In the rows, 128 means zero.
Rotation paths and how fast each direction turns (degrees each step):
Each turn is a multiple of 5 degrees from 10 to 175, or 0.
Each row of a path follows its step; steps can be skipped.
Rotation 1:
step 1: [131 112 127 127 128 130 133 130 126 108 125 131 136 128 136 120 128 121
 135 138 135 135 126 126 133 126 123 131 131 116 119 130 122 132 122 136
 136 118 128 129 137 121 124 130 118 140 128 130 125 118 123 134 139 120
 136 127 130 132 123 133 126 122 141 134 128 114 125 126 136 129 131 124]
step 2: [124 128 129 139 121 117 137 127 124 127 129 131 130 123 124 124 122 134
 134 142 131 125 130 125 140 147 130 124 126 119 134 131 127 128 129 109
 118 129 121 120 131 131 139 134 130 119 129 128 123 125 140 118 133 131
 135 124 119 125 127 135 128 121 130 127 128 120 115 126 126 131 119 120]
step 16: [124 126 127 116 135 115 131 134 134 135 127 122 131 133 127 127 117 117
 126 136 128 128 122 121 117 129 128 124 138 129 142 134 131 135 124 128
 130 119 130 130 123 136 142 138 109 141 140 135 133 131 119 121 132 130
 135 126 136 135 119 132 131 124 130 128 122 131 120 130 128 130 134 129]
step 20: [131 130 120 124 116 120 119 140 131 121 131 121 116 130 147 128 134 131
 125 125 127 137 128 122 124 126 129 132 123 132 125 132 133 139 116 114
 130 114 123 127 134 116 120 132 132 132 121 139 121 122 123 128 126 129
 133 124 133 127 130 134 124 126 130 130 114 118 126 134 137 127 131 128]
step 21: [133 115 143 127 124 132 138 126 132 128 131 133 134 130 132 130 135 125
 137 139 138 125 119 125 121 130 137 132 119 128 125 129 124 127 135 126
 123 117 115 123 142 139 125 133 125 127 120 128 134 128 132 128 144 124
 141 122 126 122 118 125 121 129 118 135 129 122 118 138 125 119 129 123]
step 23: [133 129 120 139 121 116 127 133 123 131 121 128 130 136 133 135 135 136
 119 127 139 117 127 133 136 131 135 138 120 139 131 122 133 127 127 130
 131 126 129 132 137 121 122 123 122 134 130 131 134 117 113 128 133 114
 126 122 134 135 116 138 133 133 123 114 124 133 125 119 129 120 129 125]
step 27: [128 125 120 130 124 124 127 133 127 130 129 113 131 132 132 129 124 130
 145 137 122 114 121 115 118 127 127 136 134 115 122 140 126 130 140 122
 120 124 125 123 125 135 126 126 117 133 123 139 133 120 135 122 129 129
 131 119 131 135 125 132 131 134 126 127 139 135 123 130 123 120 120 119]
step 30: [115 125 131 136 126 138 133 138 127 128 120 115 124 118 132 134 128 129
 145 133 133 125 129 131 131 120 130 127 116 132 122 140 128 126 134 133
 122 123 131 124 123 118 125 140 125 124 132 129 126 114 132 122 133 142
 130 125 140 128 118 126 131 133 125 120 123 124 130 131 125 142 131 136]
Speeds:
[128 128 126 128 131 126 127 126 127 130 131 125 127 127 126 128 130 127
 127 130 129 130 129 128 128 126 127 127 131 131 128 126 127 127 129 128
 128 126 127 129 128 126 127 126 127 130 129 127 132 130 128 127 127 128
 128 128 126 127 126 127 131 126 128 125 128 130 126 126 126 127 129 130] -> 40
[126 131 129 125 127 130 126 128 127 127 127 127 126 127 128 127 129 127
 126 128 130 130 126 128 125 129 132 129 129 132 127 127 128 126 128 129
 127 126 129 128 128 127 128 130 128 130 128 128 128 127 129 129 128 133
 128 127 130 128 130 125 127 128 128 129 128 125 127 130 128 127 129 129] -> 70
[128 130 126 130 129 130 128 130 126 126 128 127 128 129 127 130 131 131
 129 129 128 128 131 126 128 127 129 128 130 126 130 127 128 128 130 128
 127 131 129 128 129 129 130 127 129 129 130 127 127 125 127 129 129 131
 130 128 127 128 128 127 127 129 125 124 129 126 129 126 125 128 128 128] -> 90
[126 128 129 127 127 128 126 127 130 125 127 125 127 132 130 127 130 126
 130 131 128 128 128 129 129 128 128 126 126 127 125 127 127 129 126 129
 129 128 129 127 128 129 125 127 128 129 127 130 129 124 128 127 129 130
 127 129 126 128 129 127 129 131 128 127 127 131 129 129 127 127 128 128] -> 110
[129 128 129 131 129 128 129 127 127 129 128 129 128 130 129 130 127 130
 129 131 129 127 124 130 130 129 132 130 129 129 129 128 127 125 128 127
 128 131 125 130 129 127 130 129 127 127 127 128 131 128 130 129 127 128
 128 127 128 128 129 127 128 132 127 128 126 131 126 128 128 127 124 127] -> 170
[128 126 128 128 128 127 129 129 129 128 126 127 125 131 126 127 128 129
 129 128 128 130 126 129 125 127 128 130 127 125 131 129 128 127 126 129
 127 129 125 129 129 127 126 130 128 128 128 129 127 130 128 129 131 126
 130 130 127 125 129 125 128 126 128 128 127 128 130 126 127 128 130 129] -> 90
Rotation 2:
step 2: [130 139 135 116 127 134 133 127 133 123 130 119 114 123 151 124 120 125
 126 124 120 130 130 131 126 126 133 121 117 113 135 135 144 131 125 127
 134 126 124 126 127 121 128 129 129 125 127 135 130 127 125 115 131 136
 126 129 121 131 127 131 128 124 130 124 120 131 134 135 126 140 133 144]
step 3: [124 136 118 126 127 129 140 126 134 125 128 135 124 141 134 143 118 113
 128 124 141 131 124 123 116 133 124 122 127 121 122 130 136 138 124 132
 122 142 126 141 128 134 126 126 114 129 124 123 116 128 125 129 126 130
 121 122 118 135 118 130 119 127 133 126 127 125 125 120 124 135 125 136]
step 5: [134 144 134 137 136 126 129 129 124 128 122 120 119 128 148 124 127 128
 130 134 131 122 135 138 132 130 134 130 133 120 134 135 141 125 129 138
 142 134 125 120 109 130 129 123 124 119 126 133 138 126 142 129 125 131
 124 122 125 128 117 125 133 130 125 127 122 124 137 131 134 126 130 130]
step 11: [133 131 129 121 127 119 120 123 125 134 129 131 129 133 139 133 125 118
 131 122 126 119 129 125 117 122 129 131 141 112 126 135 138 137 150 133
 133 129 129 129 123 136 130 127 109 129 125 134 124 120 126 138 124 123
 126 127 123 120 116 124 122 135 135 122 128 130 132 119 136 133 133 134]
step 17: [128 130 127 124 139 126 126 128 132 125 135 120 125 138 137 126 125 123
 127 118 135 117 130 126 128 124 121 121 134 127 127 130 138 128 127 130
 124 139 124 129 128 123 132 137 123 114 136 132 115 137 138 131 122 123
 129 126 117 119 119 126 136 144 128 117 132 128 109 135 126 137 138 130]
step 19: [140 145 136 131 119 123 120 116 121 126 127 128 118 120 131 124 120 130
 124 129 138 129 127 126 123 125 131 131 134 110 124 124 137 116 132 126
 126 128 123 123 121 130 131 128 114 135 124 123 129 124 115 119 127 120
 120 126 123 123 122 138 132 132 130 129 128 139 133 121 137 136 122 128]
step 21: [123 139 124 118 123 139 130 120 146 127 130 129 127 131 137 132 120 132
 131 120 122 134 123 130 120 124 123 108 125 120 126 124 135 135 123 135
 136 128 120 127 117 135 131 138 136 125 119 137 126 125 134 139 124 128
 131 128 113 131 132 134 122 123 118 122 132 130 128 129 130 124 129 136]
step 23: [133 135 135 130 133 131 124 123 129 131 126 127 131 132 126 138 126 131
 121 127 143 121 135 130 141 132 134 126 134 120 127 132 139 138 130 122
 114 135 124 131 108 117 114 115 129 125 126 123 117 120 131 124 124 122
 128 124 129 130 116 122 130 136 127 124 132 124 129 137 137 126 134 138]
Speeds:
[127 129 127 125 127 127 129 128 128 129 126 129 129 127 125 131 127 127
 129 127 127 131 129 127 127 130 128 131 128 126 126 129 131 127 130 124
 128 126 127 128 129 127 126 127 127 126 128 126 127 128 126 125 128 128
 124 128 130 130 128 127 126 130 130 127 129 128 131 127 129 129 130 130] -> 90
[129 127 130 129 127 130 131 128 130 129 126 126 130 128 124 128 128 126
 129 129 127 129 128 126 128 128 128 128 130 130 130 128 129 127 128 125
 125 130 128 126 127 127 126 129 130 127 130 131 125 126 127 130 128 131
 131 125 127 129 130 128 129 126 127 128 129 128 128 128 130 128 129 129] -> 130
[127 126 127 129 127 127 129 127 125 127 129 127 128 130 128 127 129 129
 125 125 130 128 127 126 130 128 129 129 126 131 124 128 127 130 127 128
 127 131 127 129 127 127 128 128 125 127 130 130 129 127 126 130 127 129
 128 126 130 128 127 129 128 131 130 126 128 129 127 124 128 126 130 130] -> 130
Rotation 3:
step 2: [135 124 119 120 128 124 132 129 129 127 131 129 128 116 122 136 132 133
 127 135 133 134 120 138 133 130 130 125 113 131 124 130 125 128 108 127
 125 126 126 125 129 123 139 128 117 111 124 124 142 132 127 126 130 126
 121 128 137 129 121 128 119 123 133 140 129 136 123 129 122 130 121 116]
step 5: [137 129 124 123 133 124 127 139 120 129 129 136 120 133 113 126 125 137
 122 130 141 131 124 132 127 126 134 122 116 131 120 119 133 140 137 129
 129 117 122 129 122 126 124 132 120 122 127 122 131 119 136 123 124 127
 126 123 135 119 128 137 126 125 131 128 136 134 119 139 123 140 118 126]
step 7: [136 133 141 117 132 132 125 127 130 131 139 124 139 129 117 126 118 117
 134 131 130 130 119 135 135 121 123 126 115 129 122 133 132 128 127 125
 132 128 116 127 128 138 132 137 125 119 122 119 139 135 129 124 131 124
 131 129 119 128 125 132 128 136 135 132 130 126 113 126 134 138 118 124]
step 16: [117 132 126 120 124 124 124 122 129 120 127 129 140 127 136 137 137 136
 122 126 137 137 135 139 130 132 124 126 120 123 128 113 119 126 123 127
 122 133 123 139 122 131 130 133 127 126 125 119 139 135 129 128 127 134
 131 123 130 131 128 132 125 123 121 136 142 121 124 139 121 132 118 139]
step 20: [120 121 126 123 122 127 135 138 134 132 125 130 128 128 138 130 121 130
 129 125 130 139 128 136 124 129 130 121 113 123 121 109 127 123 112 132
 127 133 122 120 120 129 127 134 119 129 120 117 139 116 127 128 125 126
 125 129 128 120 124 129 123 127 132 130 136 135 117 124 127 136 138 127]
step 27: [122 131 120 132 132 119 127 121 111 125 129 139 127 122 124 126 132 129
 127 130 129 126 119 126 141 125 137 133 125 124 131 119 119 135 132 125
 131 129 113 129 127 136 122 133 126 120 134 131 145 124 127 133 122 133
 121 131 119 130 126 122 125 138 122 129 128 125 120 126 111 135 128 118]
step 28: [128 122 123 119 125 119 137 135 129 132 137 134 134 138 128 130 128 128
 126 129 128 141 120 127 127 133 134 122 127 139 119 128 136 126 122 119
 133 119 122 133 121 133 114 131 129 126 133 122 128 124 128 137 131 139
 124 120 131 119 133 132 115 122 137 119 131 132 116 125 116 134 135 131]
step 29: [129 136 128 118 132 135 128 127 129 132 126 141 141 118 129 126 130 116
 132 136 115 135 124 132 132 125 128 141 122 115 119 124 124 132 118 126
 125 131 132 134 128 140 125 125 128 118 130 139 132 128 127 141 128 137
 132 124 127 132 129 127 120 122 130 141 125 126 117 119 122 123 125 130]
Speeds:
[129 128 127 131 127 131 124 130 124 129 128 128 127 129 128 129 128 128
 129 126 129 123 127 129 128 126 127 129 130 130 129 128 127 130 126 129
 128 126 126 127 129 129 127 127 129 130 129 127 126 128 130 125 129 128
 126 127 126 130 128 128 127 129 127 126 129 127 127 126 125 128 127 130] -> 80
[128 126 129 129 128 127 130 130 128 127 129 126 127 129 128 127 127 126
 128 128 129 128 127 129 127 124 129 130 125 128 127 131 130 127 129 126
 128 129 129 129 129 126 129 131 129 127 127 130 130 125 130 127 128 128
 129 128 128 131 131 128 131 128 127 128 128 127 128 128 123 128 129 129] -> 20
[126 126 126 129 125 126 129 128 126 126 126 128 126 126 128 129 130 131
 124 127 127 129 129 128 130 128 126 127 126 127 130 126 127 128 129 130
 130 127 129 126 126 129 130 131 128 127 128 128 129 128 129 126 126 127
 127 130 129 129 128 128 126 129 131 127 127 129 129 127 126 128 128 128] -> 100
[128 127 132 127 127 128 127 127 128 127 127 128 127 129 127 126 127 128
 127 129 130 126 128 128 128 129 125 127 128 125 130 129 125 125 130 127
 130 128 127 127 129 128 129 128 129 128 131 127 128 130 130 130 128 127
 130 128 127 130 128 131 128 126 128 126 130 126 127 132 126 132 128 128] -> 40
[129 125 126 126 127 129 129 127 129 129 131 127 129 129 126 127 128 126
 127 126 127 127 129 131 130 131 129 130 128 129 127 128 126 125 129 128
 129 128 126 127 128 127 129 126 128 127 129 128 130 125 127 128 128 124
 128 127 126 128 125 128 128 131 128 128 129 128 131 126 127 129 129 127] -> 140
Rotation 4:
step 1: [133 135 122 123 123 120 124 123 136 127 116 130 120 125 124 125 131 135
 121 131 126 115 123 131 124 135 117 132 126 129 136 122 128 136 115 128
 136 117 125 134 131 132 124 133 125 133 122 127 119 118 114 117 132 141
 127 117 119 129 135 131 131 137 124 126 123 134 130 127 126 117 120 132]
step 7: [129 124 134 126 127 130 123 128 134 118 121 126 133 124 139 121 132 128
 116 132 133 116 129 128 124 120 136 119 122 134 130 122 113 127 126 122
 134 121 129 115 124 126 128 126 143 131 125 127 119 134 136 147 131 127
 136 126 133 119 131 128 120 117 121 129 140 130 134 128 130 126 129 132]
step 11: [122 133 117 122 127 119 126 128 126 132 134 132 122 121 125 133 136 136
 128 117 126 124 123 124 141 128 125 132 127 133 133 132 139 117 118 136
 128 131 134 125 116 131 125 126 143 112 141 126 135 123 121 127 116 129
 131 124 132 120 126 127 118 123 128 139 138 132 124 130 129 124 132 131]
step 14: [143 126 118 123 132 120 130 124 125 119 142 129 128 120 138 137 122 131
 144 130 134 131 128 129 134 122 130 125 130 132 133 121 129 122 118 128
 118 128 112 136 129 135 122 124 115 137 131 128 127 122 118 133 126 134
 143 132 124 127 128 128 130 132 126 122 131 125 134 128 120 129 137 128]
step 19: [132 130 136 128 130 129 128 113 127 127 134 122 120 114 137 126 145 124
 125 126 132 136 129 136 122 127 130 121 125 127 131 128 134 128 116 141
 127 121 132 126 120 114 131 121 127 126 132 130 133 128 126 130 123 134
 118 131 129 122 125 126 136 111 133 122 123 128 115 131 138 130 118 127]
step 23: [120 125 135 124 127 138 122 132 125 120 130 124 132 130 125 121 126 129
 129 135 139 122 129 123 129 130 127 132 127 121 128 124 141 120 129 120
 124 128 113 124 129 123 115 120 127 128 124 114 139 135 134 137 112 127
 132 130 135 128 132 137 119 123 142 129 126 123 129 126 126 128 127 143]
step 27: [121 128 120 132 121 130 129 131 119 126 135 129 113 134 130 126 144 137
 129 122 134 137 132 133 129 117 132 127 131 139 123 126 136 122 128 135
 125 130 129 134 132 127 119 131 119 124 120 132 125 125 127 119 133 135
 129 127 138 140 141 132 121 123 127 131 142 122 119 139 128 131 124 123]
step 30: [120 128 118 113 131 124 128 121 128 124 120 132 126 125 127 145 132 128
 124 130 133 134 137 129 133 138 131 130 142 126 137 117 128 130 129 146
 128 119 121 130 130 131 137 120 121 122 135 117 126 127 125 130 136 127
 131 130 121 138 136 129 126 130 121 133 120 139 130 127 139 129 131 128]
Speeds:
[127 126 130 131 128 127 126 129 128 128 126 127 126 129 126 127 129 129
 131 131 129 127 128 124 129 126 130 125 126 125 127 127 127 127 127 126
 128 126 127 126 126 128 129 129 129 127 129 132 126 126 130 128 129 131
 128 131 128 129 131 129 129 128 127 128 128 129 126 127 128 130 128 127] -> 40
[129 127 127 129 130 125 127 126 129 130 128 131 125 124 125 128 128 130
 128 125 127 130 130 128 129 129 128 125 132 130 130 127 127 130 128 127
 126 129 126 130 129 127 128 128 128 127 126 129 128 127 128 128 129 130
 127 128 128 131 128 129 129 129 127 127 127 128 131 127 125 129 127 128] -> 25
[129 128 128 129 131 129 128 125 129 127 129 125 128 127 127 129 128 124
 124 129 126 127 130 127 128 130 128 127 126 127 125 128 129 130 126 128
 128 128 127 129 127 127 131 127 127 128 126 128 126 125 129 125 128 126
 130 129 127 127 127 127 127 127 125 127 126 127 129 130 129 129 127 128] -> 25
[128 129 129 130 127 129 128 125 129 126 127 128 128 126 129 129 127 125
 129 127 129 128 126 127 131 127 128 129 128 127 130 130 128 129 130 128
 131 126 126 128 128 130 128 126 126 129 130 126 127 129 130 130 130 128
 127 130 127 130 130 131 126 127 126 130 129 124 131 126 126 128 129 129] -> 45
[130 126 126 131 128 130 128 129 128 124 126 127 126 127 130 126 126 127
 130 129 128 129 129 127 127 130 130 128 129 129 127 128 127 130 130 126
 127 129 129 126 128 128 127 130 127 126 125 128 128 131 125 130 125 128
 128 128 127 126 131 125 126 128 128 128 129 127 130 128 127 128 128 126] -> 40
Rotation 5:
step 0: [130 124 113 129 128 131 136 135 109 131 131 129 134 124 124 130 135 127
 125 126 128 128 119 116 135 136 127 131 125 125 122 127 137 126 125 139
 128 139 117 121 123 131 133 129 127 121 125 139 123 134 126 135 127 131
 128 121 136 130 138 129 125 124 125 130 128 115 119 133 126 134 127 127]
step 2: [125 128 125 121 132 131 126 133 123 122 128 139 127 128 126 135 136 128
 128 138 136 123 133 124 127 124 128 130 129 132 125 134 128 133 141 128
 121 125 129 135 131 127 140 136 120 127 115 127 113 138 124 135 119 129
 129 130 141 126 125 118 136 137 121 128 131 126 118 120 122 123 128 128]
step 16: [124 122 120 132 117 129 126 129 127 131 133 132 138 136 122 136 136 125
 123 124 143 127 124 128 131 143 119 126 124 124 125 135 138 120 133 133
 120 140 133 118 136 125 132 129 130 118 126 127 122 126 136 130 122 134
 127 137 127 127 127 131 131 133 142 131 125 128 121 125 128 128 134 124]
step 17: [133 127 133 139 121 132 131 134 127 129 129 126 129 128 137 124 137 110
 117 122 121 125 124 120 118 128 122 129 135 148 134 130 129 142 133 125
 133 132 128 133 129 123 135 116 131 131 133 132 125 130 127 129 128 119
 130 129 126 128 130 128 128 130 122 129 117 132 123 124 122 120 128 127]
step 18: [124 121 124 131 126 135 120 129 132 107 126 115 127 124 119 132 126 126
 138 135 132 122 130 128 134 136 124 137 129 130 127 121 135 124 139 127
 134 136 125 128 125 138 135 127 119 124 127 133 123 126 129 141 126 125
 127 131 142 129 127 132 139 131 124 123 125 121 125 135 128 130 131 128]
step 25: [129 124 126 136 131 129 125 135 122 134 128 125 131 125 132 126 134 124
 121 126 132 128 120 114 128 126 120 135 125 125 121 130 131 138 131 123
 132 136 123 116 126 130 135 126 122 134 133 125 116 133 122 123 115 130
 136 123 131 119 143 126 131 127 132 133 141 122 126 128 134 125 118 137]
step 27: [119 127 124 134 121 136 127 131 128 128 122 136 129 125 135 124 134 119
 122 129 135 129 127 117 131 131 129 134 125 143 126 127 137 125 130 131
 129 120 122 137 133 114 129 123 123 115 122 130 118 129 127 135 118 123
 126 139 128 123 127 129 129 129 124 130 133 121 115 122 125 125 131 124]
step 31: [132 138 123 131 129 130 123 127 110 127 126 139 122 128 130 129 138 126
 128 126 129 119 123 114 140 131 121 142 139 127 126 128 132 135 127 125
 131 125 131 117 120 124 138 128 122 126 122 130 127 135 125 133 127 126
 131 122 134 129 136 133 134 120 126 133 133 128 117 130 123 133 128 122]
Speeds:
[131 130 130 129 130 128 127 128 129 128 127 127 126 130 130 128 127 128
 127 129 127 128 127 128 130 128 126 127 130 128 128 126 127 129 127 125
 129 131 128 128 126 129 130 128 127 126 128 129 131 131 128 131 126 127
 128 127 126 129 126 128 126 129 127 127 127 129 128 129 132 131 129 127] -> 130
[130 125 129 130 128 129 130 128 127 131 130 129 127 128 130 128 132 130
 128 129 126 126 130 129 130 128 129 127 126 130 128 125 128 131 128 126
 127 128 129 126 127 127 126 129 126 126 128 131 128 128 127 128 127 128
 127 129 129 124 129 128 128 126 126 126 130 127 127 126 126 127 129 129] -> 175
[127 126 129 130 126 123 127 125 129 131 126 129 130 128 126 129 127 130
 126 129 128 127 126 129 129 127 130 126 131 130 130 128 130 128 126 130
 129 128 128 130 127 128 127 126 128 127 129 124 127 129 126 130 126 126
 130 131 128 127 128 128 128 128 129 126 128 128 128 130 126 129 126 127] -> 140
[128 128 126 129 130 129 129 128 127 127 126 134 128 129 130 129 128 126
 127 126 129 124 128 126 127 127 128 129 126 129 129 128 127 128 129 129
 127 128 126 129 129 128 126 128 128 129 129 127 130 128 126 132 127 129
 132 127 130 128 129 127 126 128 127 130 129 128 127 128 130 130 126 129] -> 175
[129 128 128 128 128 126 126 127 128 127 130 128 129 127 128 128 128 127
 129 126 132 128 128 128 127 129 130 128 124 127 131 126 128 128 128 129
 130 130 129 129 131 126 129 130 126 125 124 125 132 129 127 129 129 128
 126 129 126 129 130 127 125 127 127 129 130 128 129 127 128 127 126 127] -> 100
[129 127 128 128 126 129 130 128 128 126 128 129 123 128 126 129 128 126
 131 129 128 126 128 127 130 126 128 129 128 129 129 125 129 126 126 127
 129 131 126 127 127 127 129 127 131 128 129 125 128 127 128 128 129 126
 127 129 127 128 128 129 127 129 128 131 127 126 130 129 125 128 131 127] -> 35
[128 128 124 128 127 126 125 128 126 130 126 124 127 130 127 130 128 129
 130 128 127 127 128 126 131 128 129 131 127 128 128 129 131 129 129 128
 129 128 127 126 129 128 128 128 129 129 126 129 127 127 125 128 128 132
 127 127 129 126 127 126 127 127 129 130 130 130 129 131 128 129 129 129] -> 115
